Rows swapped in pairs by one turn or mirror: which row each one swaps with:
The rows were stretched afterwards, more along some directions than others.
bik: [-1.09 -2.45  2.85 -2.84 -1.46 -3.37  0.88 -0.29 -0.08  1.90 -1.80 -2.85
  2.98 -0.33 -0.48  1.04 -0.32]
votir: [ 2.47  1.68 -1.18  2.07  0.85  2.69 -1.82 -0.94  1.60 -1.63 -0.12  2.00
  0.67 -1.60  2.08 -1.88 -0.83]
bir: [-1.30  0.04  1.28 -1.71 -2.06 -1.89  0.20  0.89  1.50  0.63 -2.69 -2.45
  0.16  0.68  0.50 -1.35 -0.82]
Sedob: [ 0.05 -0.14 -0.34 -1.10 -0.39 -2.33  0.14  2.42  0.55 -1.08 -2.96 -1.36
 -0.65 -1.14 -1.18 -0.97  0.12]
dobu: [-0.07  0.77 -1.91  0.72  1.34 -0.05  0.95  0.53  0.54 -2.85 -0.20  2.42
  1.41  0.70 -0.51  0.63 -0.47]
volu: [-0.04  0.80 -0.84  0.51  1.18 -1.36  0.78  0.98 -1.28 -1.57  1.21  0.13
  1.79  0.42  0.06 -0.44 -2.24]
vosat: [-0.29  0.75  1.02  1.10 -0.78  0.67 -0.63 -1.90  3.06 -0.54 -0.06  1.20
  0.63 -1.52  0.62  1.57 -0.28]
Novum: [ 0.22  1.48  3.12  0.48 -3.77  2.12  0.74 -0.09  0.83 -2.18 -1.92  0.23
  0.02 -3.17 -0.49 -2.47 -2.00]
laten: [-0.35 -0.44 -2.81 -0.20  2.39  2.53  0.78  1.68 -0.98  1.63  0.51  1.55
 -0.30 -0.57 -0.06  0.54  0.30]
kibin: [ 0.22 -1.24  0.78 -1.98 -0.46 -2.72 -0.86 -0.14 -0.71 -0.31  1.11 -0.41
 -0.55  0.63  0.03  0.55  1.21]
dofid: [-1.78 -2.89 -2.29 -0.46  2.31 -1.06  1.30  0.72 -0.62 -0.37  1.37 -0.22
 -0.45  0.10  0.62  2.54 -0.86]
bez: [-0.14  0.41 -1.42  0.88  0.60  2.14  1.26  0.79 -1.86 -1.63  0.87  0.46
  1.58  1.32  1.47 -0.19 -4.44]
leful: [ 3.07  0.86 -0.70  1.92  1.19  4.36 -0.55 -1.66  2.01  2.99  1.13  0.04
 -0.51 -1.41  1.83  0.32  0.25]
mapu: [ 1.17 -2.93  1.67 -2.02 -2.70 -2.01  1.23 -2.45  0.79  2.25 -0.68 -0.25
  1.54 -1.30  0.48  2.54  0.69]
pok: [ 2.76  0.70 -2.37  0.19  1.19  0.90 -0.92  0.53 -0.69 -1.03  0.18 -0.06
 -0.16 -0.06  1.82 -0.74 -0.98]
bib: [ 2.52  1.54  1.38  0.45 -1.52  3.63 -0.58 -2.08  2.15  1.15  0.49  0.40
 -1.59 -3.25  2.51  0.11 -0.64]
tunup: [ 1.21 -0.48  0.98 -0.78 -1.82  0.57 -1.50 -0.22 -0.10  1.16  1.67 -1.75
 -1.93 -2.12 -0.07  0.44  1.09]
Nenik: [ 0.82  2.52  0.60  0.65 -1.17  3.05 -0.03 -1.96  1.32 -0.81 -1.85  1.34
  1.56  0.11  1.72 -0.95 -2.93]
Tusas: [-1.18  0.95  1.12 -1.25  0.06 -1.05  0.18  1.27  0.53 -0.02 -1.83 -0.89
 -0.49  1.10 -0.57  0.14 -2.30]
bep: [ 0.73 -1.11 -1.31  0.13  2.46  0.93  1.23  2.30 -1.31 -0.52  2.47 -0.66
 -0.14  1.53 -0.03 -0.66 -0.95]
burip: [-0.42 -1.96 -0.37 -1.15 -1.37  0.89  1.37  0.80 -1.42  0.65 -0.80  0.71
  2.18 -2.56 -1.47  2.28 -0.54]
bif: [-0.58 -1.71  2.70 -1.96 -2.50 -1.97 -0.75  0.02  2.14  1.27 -0.96 -3.03
 -1.01 -3.37 -1.39  0.40  0.31]
rav: [-2.11 -2.60  2.84 -1.41 -3.62 -0.96  1.37 -0.04  1.73  0.72 -0.82 -1.82
  0.01 -3.28 -0.26 -0.25 -0.76]
tol: [ 0.91  0.45  1.22  1.73  0.52  2.41 -1.06 -0.02  1.99  1.82  1.21 -1.40
 -1.21 -0.53  1.96 -0.29 -0.55]
ber: [ 1.52 -1.09 -0.95 -0.11  1.25  0.30  0.63 -0.53 -0.52 -0.15 -1.16  1.79
  1.29 -0.94  1.73 -0.31  1.03]
vorer: [-1.48 -0.10  1.44  1.52 -2.02  2.49  0.55  0.28 -0.49  0.52  0.79 -0.25
 -0.12 -1.66  0.61  0.89 -2.17]
Moz: [ 2.27  0.95 -1.04 -1.67  0.82  1.97  0.10  0.19 -0.68  1.13  1.61 -0.71
 -0.04  0.52 -0.05 -0.26  0.22]
Pud: [-2.52 -3.20  2.43 -2.22 -1.93 -3.79  0.62  2.15  1.49  2.87 -1.95 -2.59
  0.73 -0.99 -1.71  2.68  2.18]
Pima: [ 0.01 -1.92  0.70 -1.40 -0.91  0.59  0.39 -1.61 -0.08  1.63  0.14 -2.04
 -1.04 -2.24  1.31  1.10  0.20]
Tarap: [ 2.74  2.19  0.69  0.64 -3.19  2.90 -0.33 -1.56  1.69  0.28 -1.55  0.98
  0.00 -1.18  0.05 -1.29  0.05]
rola: [ 0.58  0.84  1.14 -0.41 -2.09  1.31  0.35  0.59  2.29 -2.43 -1.04  0.08
 -0.11 -0.91  0.56 -1.45 -3.29]
rimi: [ 1.78  2.77  0.51  0.01 -0.85  5.40 -1.41 -3.01  2.27 -0.17  1.47  1.52
 -2.91 -1.23  3.82 -1.31 -4.43]
mur: [-0.50 -0.30 -1.79  1.12  3.50  3.45  0.68 -0.11  0.67 -0.11  2.21  0.00
  1.61  0.64  0.45 -0.50 -3.40]
bulu: [ 1.59  1.77 -1.57 -0.10  0.18  4.10 -0.35 -0.36 -0.47 -0.53  0.25 -1.14
 -0.99 -0.65  0.32 -2.28 -0.89]
mazi: [-0.04  2.50  1.70  2.58 -1.55  1.07 -0.59 -0.40  1.26 -0.92  0.38  0.49
 -0.36 -2.73  0.87 -0.79 -1.76]
voku: [ 2.62  0.27 -0.92 -0.25  0.82  2.32  0.97 -0.37 -0.61  0.64  2.30  0.15
 -1.73  0.80  0.40 -0.01 -0.19]
lel: [ 1.22  0.14 -4.01  3.50  2.77  5.40  1.07  0.11 -0.14 -0.98  1.46  2.39
  0.68 -1.40  1.03  1.23 -1.57]
visop: [ 2.46  1.71  2.23 -1.27 -1.86  3.24 -2.16 -3.40  1.27  0.40  1.76 -0.50
 -0.81 -0.50  1.30 -2.23 -0.67]
Vut: [ 0.43  0.83 -1.05  0.22  0.49  2.11 -0.28 -0.84 -0.34  0.29  2.12 -0.53
 -1.84  1.83  0.76  1.90 -1.03]
papub: [-2.05  0.71  0.31  1.91  0.68  1.48  1.07  1.32  0.62 -0.88 -0.58  0.95
 -2.30 -0.36  0.63  0.09 -1.12]
vud: [ 0.04  2.92 -2.30  2.61  1.18  4.86 -1.38  0.44  1.67 -1.32  0.59  0.45
 -2.09 -0.45  0.70 -1.40 -1.58]
redu: [-1.33 -1.80  1.78 -0.78 -2.14  0.92  2.10 -1.11 -0.44 -0.02 -0.05  1.07
  1.48 -2.12 -0.75  1.41 -0.95]
zuno: [ 0.93  1.59 -2.28  0.72  2.85  2.91  0.06 -0.87  0.09 -2.05  1.80  3.15
 -0.24  2.03  1.89 -0.93 -2.52]
tedi: [-1.11 -0.71  0.82  1.29 -0.19  2.54  1.38  1.00  1.25 -0.65 -0.69  1.32
  0.49 -4.04 -1.19  0.06 -2.57]
neku: [ 1.30  2.59  1.76 -0.80 -3.79  2.53 -0.90 -1.70  0.84 -1.22 -1.58  0.63
 -0.94 -1.23  1.65  0.05 -3.54]
zaba: [ 0.07  0.82 -0.69  2.21  1.71  3.83 -0.70 -1.47  1.88  0.54  1.18  2.80
 -0.26 -1.28  1.75  0.34 -0.51]

voku pairs with leful
rola pairs with Pud
volu pairs with mazi
vud pairs with dofid
vorer pairs with bez
bik pairs with Novum
zuno pairs with zaba
burip pairs with neku

